One turning vector, and how many ticks it has turned:
The counts run from 0 to 550.
[-16  10 -40  12 -22   7   8   3  -6  15   5  35  14 -14  12 -16   9   2
  12  15  11   0  16  24 -17 -29   3   8 -20  -1   0   7 -17  24 -16  12
  28  13  30  -1  17  -4  -1 -15  -8  -1 -22  18   3  -9  13 -15  -1   7
  11  20   1  11 -18  11 -20  15  11   8   5 -19  -8   4  -1  38  31  11
 -24 -14   6 -10  24 -12  -4 -15  29   8] -> 246
[ 17  28  22  -8 -13  -7 -19  -7   7  -1  40   8  14  -5   3 -11  48  21
 -21  -5  17  10   3 -11  -5  -1  -3   4  -6   0   3  17   4 -14   9  45
  -2   4  21   9   0 -12   9   5   0 -13 -10  17   3   8  10  -8  -3  14
  17  13  19  28  -9   3   2 -25 -14 -11   9  37  -1  12  -7  19  -6  23
  -5 -10   1  -3 -18 -13  -5   7  -5  22] -> 147
[-40  -2 -10   2 -12   0  30   6 -28 -28  -9  24 -22   3 -18 -15  13  15
  14  -6   8   7   6  12  24   1  -3   6  -3 -12   6 -11  14  -1 -13 -14
  18 -26  -2 -18  14 -23 -15 -14  34   5  -8   0   5  14  -8 -25   5  13
  19 -18   0   7  26  -9  -3 -12 -12  -8  22  11  -3  -1  -7  19  -2 -30
  -9  16 -16   1  22 -19   3 -41 -13 -32] -> 23
[ -4  11  30 -15  15 -26  23   3  18  20  19 -21  -9  -7  -2   0  32  -2
   6  -2  20  16  -7 -20   5  42  29   6  -8   5  11   9   3 -29  22   3
 -18 -18 -17   0 -34   4  -1 -14  -5   9  20 -25  -5   3  -2   3   1 -12
 -10  -9 -15 -19   3   2  16 -17   7 -21   7  27  35   8  -5  -2   8  15
  13  -5  19   1  -1  34   1  13 -24  14] -> 467
[  9  -6 -11  -5  -9 -12 -16   3 -18  19  37  29  -6  -1  -1  14  40   2
 -10  24  -1  -1   3   7 -27 -18   2   7  -2 -18  -5  19 -17   2  10  17
  33   5  46  17 -14  -1  13  -3  17  -3  -3  12   1   1 -14   5   4  25
   0  -2   5   9 -23  -2   7  15  -6 -14  -5  10  20  29   1 -23  -5 -15
  14 -22   2  -2   2  -9  -5 -12 -19  39] -> 539
[ 22  20  25  -9   5 -16  -2   7  32   0  12 -26  16   1  -5  18  -2  -3
 -21  12  31   4  -2 -15  21  41   4   8   0   1 -10  18  15 -10   1  -3
 -27  -4 -22  22 -14   4  -7  23 -24 -24 -10 -22  -6  20   0  14 -16  19
  -2  -4  13 -24   7   8   1 -12   8 -16 -12  18  25  21  -3 -10 -24  12
  20   2  11  -7 -34  10  11  18  -1  13] -> 139
[ 28   5   1   6   1  -1 -14  24 -30 -18   8   9   3  -4   0  15  33   0
 -11  -4  14 -15 -23  16 -12  -2  -7 -14   9 -24 -10  26  -6   5  11  24
  12   2  32   2  16  -5  16  -9   4 -17  -9   0  -1  -2  -4 -21  17  26
  14   9  -1  23   2 -19 -13 -15 -13 -17  -4   9  12  20  22 -12 -25 -25
  12 -42  -4 -10 -16 -10 -32   4 -27   9] -> 298
[-12  -6  -5   5   4 -10   5  -5 -13  14   5  -1   5  12 -21   4  13  -8
  15  16  25 -12 -52  16 -20  17  -8 -17  -5 -22 -16   5   6  16 -15 -11
  -1   8  -2  -7  12   9  -7 -27  -5   8 -14 -28   7  10 -16   1 -15  33
  -6  -9 -21 -10  -3  -4 -20  40  17 -21 -26 -17  21   7   4 -35   8 -23
  12 -25   5  -3   1 -11   5  -8 -23   6] -> 549
[-30  24 -12  -8 -23 -20 -15 -26 -15   6  25  16 -17  28 -28 -24  37   7
  25   1   4  10   0  25   9  -2  12  -3   5  -5  10   0   5  -6  13  -8
  16  -9  21   2  -6 -19  -6   4   1  10   3  16   8  -2  -7  -5  -3   7
   4 -10 -11  -2  -5  -7  28  17  -6 -24   7  15  13  14 -16  -7   4 -10
   3  14 -13  -8  31 -30  16 -39 -27  26] -> 502
[-15 -12 -11  -6  15   5  25  17 -13 -21  15  29 -22   5 -16  10   3  11
  -4   8  -7   0  -7  -1  31 -19 -10  -6  10   3  -8 -16  21 -11  19  -5
  38  -7   0 -22  -3 -16 -21  -4  41  11   7  11 -16  -1 -12 -14  13  14
  18 -18 -10  23   5  -1   1 -31 -27  -7  12  14  -2  15  -9 -16 -21 -43
  28  23   0   9  -6  -1   2 -15 -22   3] -> 28
[-19 -12   5  13  24  51  46   9 -11 -10 -32  -3  -9  -8  14   2 -33 -10
   7  27  15   4  -3 -28   9   0  22 -19   3  -2   9  -9  -2 -20   5  -8
   0   7 -34   5  -5  24 -10 -11   6   1   6  -9   0  -4 -10   0  18   4
  -9   8  -4 -18  -1  14 -12  12   3  -3   5  -5  -3  -8 -12  25   8  -1
 -15   2 -11  -4  13  31   9   8  12 -10] -> 368
[-21   8 -12   4  -1 -19   4  12 -31  10   9  36 -15   8   0 -18  42   4
  17  -6  16  20 -11  30   6  13  21  16  -6  -7   1   4 -17  -5  12   2
  16  -3  12 -16  -2 -20  10 -32  27  16 -27  10   1 -14  -6 -17  -6   4
   4  -2  -2  -6   7 -10  15  25   0 -16   1  10   5  -2  -3 -29   9 -20
 -23  -9  22  23  15   5 -12  -5 -28  10] -> 256
[ 29   9   4  11  11 -18 -19   2   9 -13   8   6  11  21  12   1  -7   5
  22  14  31 -10 -13 -11   0  35  14   0   3 -18  15  22  -7  -4  31   7
 -27 -13  -4  30 -16  37   6   9 -35  -9   4  -2  12 -23 -16 -17  -4   9
   4   0  -8 -14 -10 -16   0   3   4 -17 -14   9   2   4  13 -12 -18  10
   3  -5  13  -5 -21  -3 -12  18  -5  33] -> 440
[ -5  16  21 -20  12  -5  -3  -8  27  21  12 -40  -6  -2 -27  14   4 -10
   2  13  11   3 -28  -4  10  26  10 -24  -6   6   6   4  18 -13  12 -31
 -18  -3 -30  -4  -6   0  -9   1 -23   2   6 -25 -20   0  -5  14   1  16
 -19  -1 -13 -31  14  18   3   2   4 -25 -10  -7  20   0 -15 -23   0   5
  -9  19  16  -7   5  19  19  18  -2   5] -> 463
[-13 -13  25  -3  23  -5   9  -1  15 -30  -3 -25 -12  -3 -18  17 -10  -5
   2   5   4   9  11 -10  22  40   6  -5  -1   5  19  -5  10 -24   9 -28
 -22   9 -36  14 -25  23 -25  11  -2 -26  24 -32 -26   4   6  -5  25  13
  -5 -13  18 -15  -1   6   5 -13   0  -6  13  17  21  13 -14 -23 -28   3
   2  -1   2   5 -17  26  15   1  -8  -2] -> 80
[ -4  15   6 -13  -8  38   8  -5  -7  17 -10 -15  -7 -15  -8 -21   1 -19
   4  25  20   0   1   6 -12 -12  25 -25   6  -4  -5   6 -23 -17  12  -3
  -5   5   8  17   2   9   5 -16 -14  11   6  14   2  -1  -4  -1   1  -4
  -7  16 -14 -19 -12  19   2  24  10 -13   8   1   6 -31 -21  22  17   1
 -47   9 -21 -15  44  32   7  10   3  14] -> 455
[-18   3 -25   1 -17 -10  12  38 -29 -18 -22  12 -10   5 -22 -25   7   0
  31  -3  26  -8 -25  43  10  17  21  -1 -11 -10   1  19 -18   9   8 -13
  -8  -5   9  -8  20 -21 -14  -8 -15   8 -11   6   5  -3   7 -27  -4  -6
  -1   2 -25  -4  28  -8   5  20  -2  -6  17 -16  -4  -9  14  26   2 -16
 -23  -1  -4 -18  27  -2   2  -7  17 -14] -> 259
[  3  27  32  -6 -10  21  21  -4   1  21  15 -15  18  -9 -17   8  24 -18
  17   2  25   6 -36  -9 -11  12  10 -40 -16  -2  -4  11  15 -11  14   5
 -21   5  -7 -18  10  -2   5 -20 -18  24  -4 -23 -12   9  -3 -17  -6   3
  -4  12 -25  -1   2  -2 -23   2  11  -8   6   0   8 -22  -8  -9  14  13
 -14  -9   3   0   2  34 -18  19  -2  -4] -> 458
[-15   1  33  23  -3  22  23 -21  -8 -21  16   8   3  16  -8 -16  26   5
  26   2  11  -4 -22 -20  -4  -8 -16 -40   2  -2   2 -10  32 -33  11  20
 -11   5  -4  -2  -6   5  -5  -1   6  11  21 -24   0   0 -20 -20  11   3
   5   3  -7  20  -7  -5  -1  -8  -8 -24  10  36  -7  -3 -15   9   3  10
  -3   6 -13   0   2  -5   2 -12 -44  -6] -> 120
[ 14  21   1  14 -17  -8  -8  -4   5 -16  14  32  -1   3  19 -21  27  25
  -4  -5   4  20  31  -6   8 -17  17  11  -5   5   6   7  -2  -6  19  23
   6 -15  22  24  -2  -5  -5  10 -11  -2 -12  31   3  -8   9 -15 -11  -3
  24  16  17  24  -4  -2  -6 -14 -18  -5  14  25 -18   2 -21  48   5  29
 -15  16   8   0   1 -19 -10   9   0  18] -> 146
[-23  -1  -7   3   1  24  21   3  10  27  -6   8  -5 -14  19 -19   1  -6
 -11  18   9  -1  19 -23   5 -23   7  18  -9  14 -11 -12  -6  -4   7   8
  29  -4   2  20 -14   9  -9   3  -7   3  24  -1 -14   0  -8  17  -3 -12
   2   8   3   2  -9  29   4  -8   7 -11  13  -5   7   9 -33  56  23  12
  -8  21   2 -10  24  12  21  -6  19  25] -> 182
[ 14  -2   7  24  -6  -6  -2  19 -12 -22 -13  10   2   0  10  20  13   2
  15  -5  25   7 -10  10  -5  28   0   2 -24  -6  29  23 -14 -13   8  24
 -28  17  -4   3   4  15  15 -12   6  -2 -24  -3   9   4   2 -21   7  18
   2  10  22   2  -9  -9 -13   4   8   7  -4   8 -10  -5  10 -33 -17   9
 -15 -48   4  19 -29   7 -25   3  -6 -13] -> 344
[-29 -14   7  21  12  -1  27   5 -14 -28 -12 -13 -19   6 -33  14 -17  -6
  23  10  17   8 -20   2  10  39   5 -13 -19  -4  17   1   1 -15   6 -13
 -26  17 -31  -8 -10  17 -25  -4   6   6  21 -23  -6   7   9 -18  21  13
 -25  -9 -13 -14   5 -17  16  17  15   4   3 -14   2   8  20 -31 -15  -4
  17  -6  -7  -3   7  10  27 -20 -17 -17] -> 317
[  2 -17 -32   0 -20   3 -18  16 -38 -14 -14   7   5  -3  -8  -7 -13   2
 -13  21   2 -14  -2  30 -14 -15  -4   5   6 -22 -11  19 -16   8   3 -12
   5   6  25  13  36   7  -2  -3 -12 -16 -13  29  11  -8  -3  -6  15  24
   0  11 -18   6  -8   0  -5  13  -9   0  14 -21 -16   8  18  15 -15 -36
   4 -10 -26 -27  11 -17   4 -18  27  22] -> 300
[ 10  22  30  -3  10   6  16   1  -6 -18  -9 -37   3   4 -10   6  17  -8
   5  -6  27  11 -30  -4   4  43   6 -20   6  -9   4  12   5 -41   8 -16
 -35 -11 -13   7   4 -11   9  -5   5 -12  -1 -34  -3  19  -7 -14  -2   3
 -14  -7  -3 -20  15  -8   5 -10   6 -27  11  29  12 -24 -19 -14 -17  -4
 -19  -4  -2 -11   0  18 -20  10 -14 -18] -> 408
[  3  30  -5 -24 -28  12 -20 -31 -12   4  19  11   3  14   2 -26  31   0
 -24   0   8  14  -1  12  -7 -12  -9  -7  17 -10 -23  15   6  -2   0   4
  11  -5  22  18  25 -18   3  28   0  -2 -21  14   5  18   1   0  -4   4
  13  -1   0   5  -2  -6  -1   3 -10 -20  14  19  -4 -11 -33  38  -4   4
 -23  17 -10 -25  22 -29   7 -21   6  23] -> 447
[-11  -6  16  -1  -5   3  21  21  18  23  12 -29   7 -27 -27  12   9 -19
   0  22   7 -10  -4  -5  -6  11  14  -8 -20   7   4   0  -5   0  -8 -12
 -13  18  -7   1 -18   5 -14  -9 -18  13  31 -38 -10   6  16   1   8  -1
 -30   6   1 -12   2  16  -9  -7  26  10  16 -30  21  16   2  21  19  16
 -26 -18   1  -7  23  42  15  15  16  -3] -> 518
[ 17  32  -8 -21 -18  -8  -5  40  -6   8 -17 -11   4   1 -10  -9  10  -2
   7   4  18   6 -15  28   0  31  34   5   3 -14  -1  28 -24  11  19  -9
 -17 -20   1  15  14 -16  12 -11 -21  10 -34  12  10  -6  18 -19 -11 -15
   4   7  -8  -8  17   8  -3  13   3 -16  -2 -12   7 -11  -4  18  13 -14
 -29   4   8 -11  23  12  -9  18  30  14] -> 496
[ 15  17   3  13   0   5 -21  -5   7 -14  -2  -2   7   8  16  14 -36   3
   8  18  27   8 -20  11  -1  31   5 -21 -10  -7   7  12 -11   0  20 -11
 -32  22 -13  17  19  39  -5   6 -37 -11 -26  -4  11 -15  -2   1  -8  25
  -1  13   1 -12  -3   2 -18  41   9  -5 -22   4 -19   0   6 -28 -17  15
   3 -23 -13 -10 -13   7  -9  -2  20  15] -> 103
[ 14   8 -24  -7 -15  -3 -14  10  20  21   4   4  18 -15  -7  -7 -13   4
  -1  19  -4  -6   0  22  -7 -24  11  -3 -12  -6  -1  22 -14  23   7  -2
  10   1  -1  15  18  19  -1  11 -42  18 -31  19 -12 -20  -2   6 -22  15
   9  18  -6  10  -1  16 -21  19   2  -4  -9  -9 -29  -3 -11  15  11  12
 -20   7  15   6   1  15   7  28  37  35] -> 487
[  8   4  36  14  19  21  23  -9  22  14   3 -17  -3 -16   4  20  -1 -19
  -7  14  15   4  -7 -25   7   4  28 -20 -18  16  14  -8   5 -31  30   6
 -11  12 -29   3 -15  33 -19  -9 -15  11  24  -8 -19   1   1   5   2  16
 -24  10  -3 -11 -18  18 -11  -6   9  -7 -12  18  17  -4  -4 -22   3  18
  -6  -9   9   5  -7  42   1  18  -8  14] -> 130
[-12   3  -9  24   3 -13  33  27   2   6  11  39   2  -7  12  10   3  20
  -3   3  32  -9   4 -13   7  13  13  20 -20   5   5  -3  -7   8 -24  17
   7  14 -11 -25  -6  -8  -9 -17  23  -1 -16 -17   8   4  11 -17  -8  14
   8  -6  15  13   6  -6 -34 -14  11   6  -6  -8  16  33  19 -12   6   9
  30 -31  36   7 -26   6 -18  -6  -8   2] -> 284
[  5  28   0  10  -3  -4  11  -6  36  45  41  22  15 -13  13   9  23   7
 -17   4  14  -4 -15 -19   3 -18  -6   0  -8  15 -14  -7  17   6  -1  18
  22  11   8 -18   9   7 -11  -3 -21  14 -16   7  -3  -5   4   9 -39  34
   9  18   2  17  -5  14 -24 -10   1  -7  -9  11   2  16  -2  -4   7  13
  22  -3  37  12 -22   6 -12   8  -2  25] -> 188
